Named turns come first, each shown by rows before and after it. Which turns, in which order, take the first row of each pair that follows to the second? Write the first one first, as in the answered first pair.
turn lav:
[ 0 -3  0 -1 -4  5  2  1 -1  4 -8  4  5 -2  1  3 -2  3 -1 -2  5 -5 -1  1
  2  4 -3 -1 -1  4  5 -1 -1] => [-3 -4 -2 -1  8  5  0 -1  2 -3 -6  1  6 -2 -2  1  2  2 -7 -1  0 -2 -2  3
  1  3 -1  1  2  3  4 -2 -2]
[ -3   2  -5  -2 -16  -3  -5  -3  -7   6  11  -1  -8   5   0 -11   3   4
   9  -1  -5   8   5  -1   3  -8   5  -3  -1  -1   4  -2  -1] => [ -6  -2 -10   0 -14  -6  -5   1 -10   9   2   4  -9   0   1  -9  -3   8
   4   0  -6   4  -2  -1   5  -7  -1  -5  -1   3   8  -7  -1]
[  0  -3   3   6   1  -1   1 -12   2  -1   3  -1   0   7  -4   2  11   0
  -4   0 -10   2  -4  -6  -3  -5  -6   5   0  -1  -3  -3  -2] => [ 5 -1  8  5 -7 -1  2 -9  1  3  5 -1  0  9 -4  1  9  0  3  1 -7  0 -1 -7
 -2 -5 -7  3 -2 -2 -3 -1 -2]
[-1  6  3 -1 -4 -3  2  0  0  1  6 -1 -1  2  0 -3  2 -3  5  0  1  4 -1 -2
 -1 -4  3 -1 -1  1 -4  4 -2] => [ 0  4  1  2 -5 -3  1  3 -4  6  1  1  0  0  0  0 -2 -1  4  0  2  0 -3 -2
  1 -2 -4 -2 -2  2  1  0 -2]
turn Vuka:
[  4  -7 -11   6  -9  -9   6   5  -9   5  -5  12  -3  -3  -3  -1 -13  -5
  10  -2  -2  -5 -12  -1  -1  -7  -6  -8   4  -1  -1 -14   1] => [  9  -4  -7   3 -16  -6  10   6  -6   7  -3  12   1   1  -1   0 -13  -9
  13   0   6  -6  -8  -1   0  -4  -6  -5   2  -4  -4  -7   3]
[  8  -6   4  -2 -10   5   0   7  -1   8   0   5  -2  -8  -5 -11   1  -3
   8   1   5  -3  10  -3   7  -3  -6   3  -8   1  -1   4   6] => [ 9 -5  7 -5 -5  7  0  6  1  2 -6  4  5 -7 -6 -9  2 -5  6  2  6 -4 12 -1
  5 -2 -3  5 -8  0  0  7  6]
[-1 -2 -5 -3 -4  1  3 -1 -4  1 -5  5  3 -4  2  3 -4  1 -2 -2  1 -4 -3  1
  1  0  1  5 -3  2  4 -1 -2] => [-2 -4 -4 -3 -3 -1  2 -1 -4  2 -8  4  3 -4  2  2 -5  0 -1  0 -1 -3 -2  0
  2 -2  1  6 -1  2  5 -3 -1]
turn gife:
[ 10  17  -6  -6   4  -7  -2   5  10  -4   3   2   4   6   6   2  -3 -17
 -10  -1   0  -3  -4  -2  -5   1  13   6  -3  -1   1  -1  -4] => [ 10  15  -7  -4  -4  -8  -2   9   4   5   0   4   1   6   7   3 -10 -15
  -6   2   6  -6  -5  -2  -3   1   6   3  -8   2   3  -4  -4]
[  1  -6  -5  -4   0  -2  -4   6 -10   3  -4   4 -10  -5  -4  -4  -2   9
  -8  -2   5   6  -8  12   7   5   5  -4   0   2  -8  -6  -6] => [  0  -5  -6  -6   6  -2  -4   4  -8  -2  -2   3 -10  -6  -4  -6   0   8
  -9  -1   2   9  -7  12   8   4   7  -3   3   1  -9  -7  -6]
[ -2  -1   9   2  12  -7  -2   1  14 -10   9  -9   5   3   3   0  22  -9
   1  -5  -8   6   3  -2  -3  -1   2  10   5  -9  -8   9  -8] => [  6  -2  10  -5   2   0   6   7  17  -1 -11   3  12   4   8  12   7 -10
  -2  -3   6  -7   3   4   3   9  -5  14  -1  -5   0  17  -4]
Pairs:
Between the rows of a pair lie 2 to 3 turns.
[ 4 -2  0 -4 -9  7  5 -7  1 -2  3 -5  5  5  4  0 -4 -2  8 -4  9  0  9  3
 -1 -3  0  0 -7  9  3  6 -1] => [ -5  -6  -4   0   4   4  -1 -13   1 -10   8 -12  -2   2  -1  -3   1  -1
   2  -6  -7   6   3   1  -3  -6   1  -3  -1   9   2  -3  -1] : lav then gife then gife
[  8   6   5  -3 -16   3   6   6  -2   9   4   5   2   6   4   2  -4  -1
   8   2  14  -4   9   3   1   2   0   3  -6  -4  -2   8   2] => [  7   1   1  -5  -3   6   7   6   2   2 -12   8   8   2   3   8  -9  -3
  -3   1  10  -8   3   7   1   5  -4   4  -5   3   4   6   3] : Vuka then lav
[  4   2  -1   1 -17  -1   0   3  -5   8   1  -4  -5   0   2   1  -6   7
   7   4   8  -2  -1  -2   0   3  -7  -3  -7  -2   0  -1   0] => [  2   4   1   1 -10  -2  -3  -4  -1  -1  13 -11  -4   4  -1  -6   5   2
   6   4   1   4   5  -3  -3  -2   0  -2  -2  -7  -7   1  -3] : gife then Vuka
[  4  -5   1  -5  -3 -12  -3  -1  -3   7  20  11   4  -5  -5  -4   2  -1
  13  -7   5   1   8   3  10  -2  -2  -3  -8   4   3   0   1] => [ -3 -10  -4  -2  11 -13  -5  -5  -3   0  18   8   2 -10  -7  -5   3   1
   6  -7  -3   3   2   2  10  -5   0  -5  -3   4   5  -6  -2] : lav then gife
[ -5   3  -2  -8  22   3  -9   4   4 -22  -6  -3   1  -3  -8 -10   9  -8
 -16  -5  -5  10  -2  -4   3   8   7   1  12  -2   4  -4   6] => [ -4   1  -7  -7  12   3  -5  14  -2  -9 -25   6  -1  -7  -4  -2  -9  -1
 -15  -1   4   0 -10  -2   6  15  -6   1   4   4  14  -7   7] : gife then Vuka
[  0   2  11  -4  17   1   4 -11  13  -7  -1   5   1   1   5  -1   7  -1
  -8  -1  -9  10 -12   5  -3   8   5  -6   7   2 -12  -3  -2] => [  9   7  16  -7   2   4   8  -7  13   1  -2  10   5   8   7   1   1  -3
  -1   1   4   4  -4   6  -3  13   3  -4   0   1 -11   7   0] : gife then lav then lav
[ 2  7  7 -2 -7  2  5  4 -2  6  4  5  0  8  0  2 -8  0  4  6 12  5 12  2
  2  5  2  0  0 -3 -2  7 -1] => [-9  0  2  3 14 -3 -3 -3 -2 -6  7 -4 -6  3 -6 -2 -1  2 -6  3 -7 13  4 -2
  0 -1  3 -2  8 -3 -2 -6 -3] : lav then gife then gife
[ 12  -5  -6  -1  16  -7   0   7  -7  -3 -22   6   2 -13  -8   4 -11  -6
 -22   0  -9  -6 -17  -3   8  -3  -7  12   9   9   8 -12   3] => [ 26   4   2 -11   3   3   8   8  -1   1 -21  11  14  -3  -3   9 -11 -16
 -18   3   6 -11  -3   2   8   3  -3  17   3   5   6   6   5] : lav then gife
[  1   4  -3  -6  -1  -4   8 -11   6  -4 -13   8   7   6   2   4  -1  -1
  -7   1   2 -11  -1   5  -3   8  -4  -2  -2   0   5   3   7] => [  3   7   0  -8  -3  -3  10 -13   7  -8  -7   5   8   9   3   3   3  -3
  -7   1   0  -9   4   5  -5   7   0  -2  -2  -3   1   7   5] : lav then lav
[ -7  -3  -3   2  -9  -8  -6   4  -9   7   4   0  -9  -7  -1  -4  -4   5
   8   1   1   4  -6  -6   2  -6  -7  -5  -1   0   3 -15  -2] => [  6   4   6  -7 -17   3   1   3  -1   6   1   6   3   0   4   0  -2  -4
  10   2  15  -3   7   0   2   0  -2   2  -5  -3   0   4   1] : Vuka then Vuka
[  2   7  -5   5 -26  -6   8   3  -9  10   2   7   4  -1   8  -2  -8   5
   9  11   4  -9  -2   0   0   6   3  -7  -1   3  -3   6   1] => [ -2   1  -7   9 -23 -10   6   3 -11   9   1   6   1  -5   5  -3  -9   7
   9   9  -2  -8  -8  -2  -1   4  -1  -9   1   3  -2  -1  -1] : gife then Vuka then lav
[ -9  -5  -4   4  19  -4  -2  -5   2 -13   5  -7   3  -4  -4  -5   7   0
  -8   0 -17   5  -4  -3  -3  -4   2  -1   5  -1  -2 -10   1] => [  3   2   5  -6  10   6   5  -2  12 -14   1  -2  14   5   2   0   8  -9
  -8   2  -1  -1  11   4  -4   2   7   9  -1  -3  -4  10   3] : gife then lav
[ 5 -4  0  3 -9 -5  4  3 -4  9  7  0 -2  1  0  3 -5  6  5  2  5 -5 -3 -1
  3 -2 -4 -1 -3  2  5 -1  2] => [ 3 -6  0  6 -6 -7 -1  1 -4  6 14 -4 -5  2  0 -1  0  5  5  1  0  1 -1 -3
  1 -5 -2 -1  0  1  4 -3  0] : gife then lav
